(in the rows, 128 means zero)
Rotation paths and how fast each direction turns (deg/step):
Each turn is a multiple of 5 degrees from 10 to 175, or 0.
Each row of a path follows its step; steps can be skipped.
Path 1:
step 0: [124 131 115 131 138 122 122 118 136 135 123 136 127 138 130 135 122 129
 135 142 130 126 122 127 124 123 143 132 124 124 123 129 116 132 129 118
 131 125 134 120 127 136 129 124 130 128]
step 1: [135 122 130 127 133 142 134 123 132 136 127 142 131 131 130 122 132 133
 130 130 126 125 140 126 131 131 137 111 137 129 132 123 130 137 134 129
 119 127 122 138 114 126 128 132 128 124]
step 2: [132 128 141 130 130 126 127 128 128 108 125 123 123 125 123 132 128 138
 137 129 121 121 118 127 129 118 126 123 125 132 137 125 124 129 139 126
 126 125 121 120 125 140 118 135 131 129]
step 3: [124 131 121 129 126 130 125 121 136 120 124 126 134 142 133 122 119 133
 126 135 132 137 126 130 134 130 144 124 128 114 126 128 120 135 131 130
 133 126 143 115 127 134 128 123 129 129]
step 4: [125 128 137 132 139 129 141 118 137 147 131 140 130 127 130 137 125 134
 130 130 123 126 126 134 127 137 128 120 132 127 136 129 120 136 136 130
 119 126 127 135 121 123 125 130 125 132]
step 5: [137 121 129 127 124 128 121 132 132 119 132 121 129 126 122 135 121 134
 135 129 122 113 131 127 125 116 137 114 117 134 137 125 125 130 134 118
 128 129 126 125 117 134 133 134 125 123]
step 6: [114 128 129 125 125 128 129 125 139 114 126 139 127 136 127 120 127 136
 130 127 124 125 126 124 139 137 147 127 138 124 120 128 129 126 138 127
 129 127 131 114 130 128 126 128 131 131]
step 7: [127 125 130 125 137 140 137 129 126 134 131 136 130 138 133 136 123 138
 131 130 122 133 115 119 123 131 125 126 125 126 142 127 118 141 130 130
 122 117 137 131 127 128 120 122 122 130]
step 8: [131 127 134 126 125 125 127 122 130 128 128 124 137 132 116 126 124 142
 126 133 126 113 140 140 128 118 131 118 115 121 131 122 120 130 141 127
 134 130 126 134 128 124 129 130 122 128]
[125 129 127 127 130 127 128 124 127 128 129 129 125 125 129 132 127 128
 131 129 125 128 124 129 129 128 125 131 129 134 128 127 126 126 129 127
 127 128 127 128 128 130 126 128 128 131] | 155
[129 129 128 129 126 127 126 133 131 132 129 130 129 126 129 132 126 126
 131 125 128 126 128 129 130 131 131 129 126 130 125 129 129 130 127 124
 126 130 129 125 126 126 127 128 128 128] | 65
[130 126 129 127 125 131 126 130 127 126 125 128 124 129 127 129 129 127
 129 125 124 131 127 127 128 128 129 126 132 129 126 127 127 125 130 126
 128 125 126 127 127 126 130 129 131 128] | 90
[132 125 131 127 128 127 126 126 128 128 130 129 129 126 127 125 122 127
 128 129 128 126 131 129 128 126 125 128 128 130 129 126 128 130 128 127
 125 126 128 130 129 124 126 130 131 127] | 110
[126 129 130 127 132 131 128 128 126 127 127 128 129 127 130 131 130 128
 129 127 132 126 126 129 128 130 128 126 130 127 129 127 129 131 126 129
 125 127 129 133 127 125 131 125 130 128] | 120
Path 2:
step 0: [127 122 132 129 121 125 131 130 120 127 133 128 135 121 117 131 135 136
 128 125 139 134 125 129 134 140 130 129 114 131 128 125 141 128 134 125
 127 125 132 116 123 119 130 137 117 129]
step 1: [133 127 125 124 133 122 125 126 129 137 134 133 121 125 121 138 131 135
 140 129 130 132 136 141 125 125 125 140 118 120 128 128 131 124 129 111
 122 129 132 129 122 127 122 132 119 121]
step 2: [131 128 123 137 132 122 139 136 128 124 135 129 114 125 115 127 127 143
 128 140 125 122 134 126 124 128 120 122 126 123 133 127 134 138 131 124
 126 136 129 129 124 132 123 141 130 127]
step 3: [127 127 122 133 139 124 130 127 124 135 129 113 126 126 127 126 132 131
 124 129 120 125 123 124 129 118 128 128 116 126 134 129 140 131 134 135
 111 127 128 128 116 128 138 134 120 133]
step 4: [139 117 137 135 140 132 123 132 125 131 141 120 118 127 121 133 129 118
 138 127 133 129 132 128 127 126 127 137 129 128 125 133 134 137 133 140
 118 128 130 133 130 134 129 127 127 121]
step 5: [130 130 137 129 126 121 131 124 125 126 136 125 129 127 113 127 125 121
 126 119 129 117 136 115 130 125 129 121 128 112 124 142 136 140 127 128
 129 126 134 131 127 122 127 125 121 123]
step 6: [116 121 137 129 130 128 130 121 126 126 122 122 124 123 133 131 131 140
 120 125 138 128 146 117 125 123 131 137 124 118 121 128 138 129 125 127
 118 123 131 126 128 126 134 122 129 121]
step 7: [131 117 137 132 125 125 129 138 138 131 128 125 116 126 142 135 124 127
 121 122 136 134 136 128 122 121 134 118 116 123 133 128 131 136 130 125
 127 130 128 131 130 126 116 125 124 122]
step 8: [131 125 128 120 135 117 139 131 125 128 129 123 120 112 129 127 128 127
 122 134 138 133 124 126 137 131 139 117 118 130 119 136 127 138 128 127
 132 125 127 119 124 120 131 129 129 123]
[128 127 126 129 126 125 127 127 127 125 132 127 131 127 128 122 129 127
 128 128 128 128 125 124 128 127 131 124 126 127 130 130 130 125 127 126
 129 129 126 126 128 124 128 129 128 129] | 140
[130 126 129 129 130 127 126 125 125 126 127 134 130 128 124 129 129 128
 131 127 126 125 129 131 129 127 129 129 128 126 127 127 127 130 125 128
 130 124 129 126 129 125 128 127 127 127] | 85
Path 3:
step 0: [130 135 115 144 133 133 136 123 124 133 124 111 130 122 127 129 121 134
 134 127 123 129 130 134 122 116 133 134 126 116 134 135 131 130 126 129
 133 131 129 130 125 128 140 118 121 121]
step 1: [121 131 134 126 132 122 125 133 126 127 126 133 125 129 119 124 123 120
 137 118 134 112 129 129 135 124 130 127 129 118 130 122 130 130 110 117
 144 130 132 132 135 132 130 123 117 131]
step 2: [119 131 131 131 134 127 136 135 131 127 125 129 139 130 122 120 124 138
 129 118 124 124 118 134 130 114 149 124 129 136 126 133 130 124 121 127
 121 127 124 134 127 129 127 136 139 119]
step 3: [130 126 134 141 128 117 130 127 113 127 118 125 120 129 121 116 119 121
 126 126 128 131 133 144 124 121 134 133 131 125 132 131 123 122 133 133
 135 134 125 115 131 122 131 119 133 130]
step 4: [131 122 124 124 138 118 125 135 135 135 121 128 137 130 127 123 121 113
 117 131 135 119 121 132 128 123 133 123 120 126 131 120 130 129 136 112
 138 135 130 135 131 123 130 137 127 130]
step 5: [131 131 130 134 134 127 145 125 125 116 119 129 132 124 137 110 126 136
 125 132 119 125 129 130 130 122 127 113 116 132 131 137 131 128 125 124
 120 135 133 124 124 127 133 133 121 126]
step 6: [123 124 132 143 123 127 121 136 131 129 114 125 127 128 117 129 120 121
 124 132 126 120 124 128 125 131 130 121 119 136 124 118 116 127 123 136
 127 127 134 115 133 132 139 121 118 139]
step 7: [133 139 122 138 129 118 137 140 141 130 136 120 135 122 120 124 113 130
 131 128 134 129 123 123 135 131 133 129 132 128 136 131 118 132 133 120
 121 132 129 135 124 123 131 139 122 134]
step 8: [124 133 144 136 132 136 130 125 136 122 125 131 118 117 126 125 119 118
 136 130 121 120 136 136 137 130 128 126 123 124 128 137 123 120 128 127
 129 136 132 124 110 128 127 128 125 118]
[130 123 125 127 131 129 131 129 129 127 126 125 128 129 127 129 130 130
 129 129 127 129 129 126 127 128 125 126 127 128 128 126 125 133 125 127
 127 126 130 128 127 128 132 126 125 128] | 60
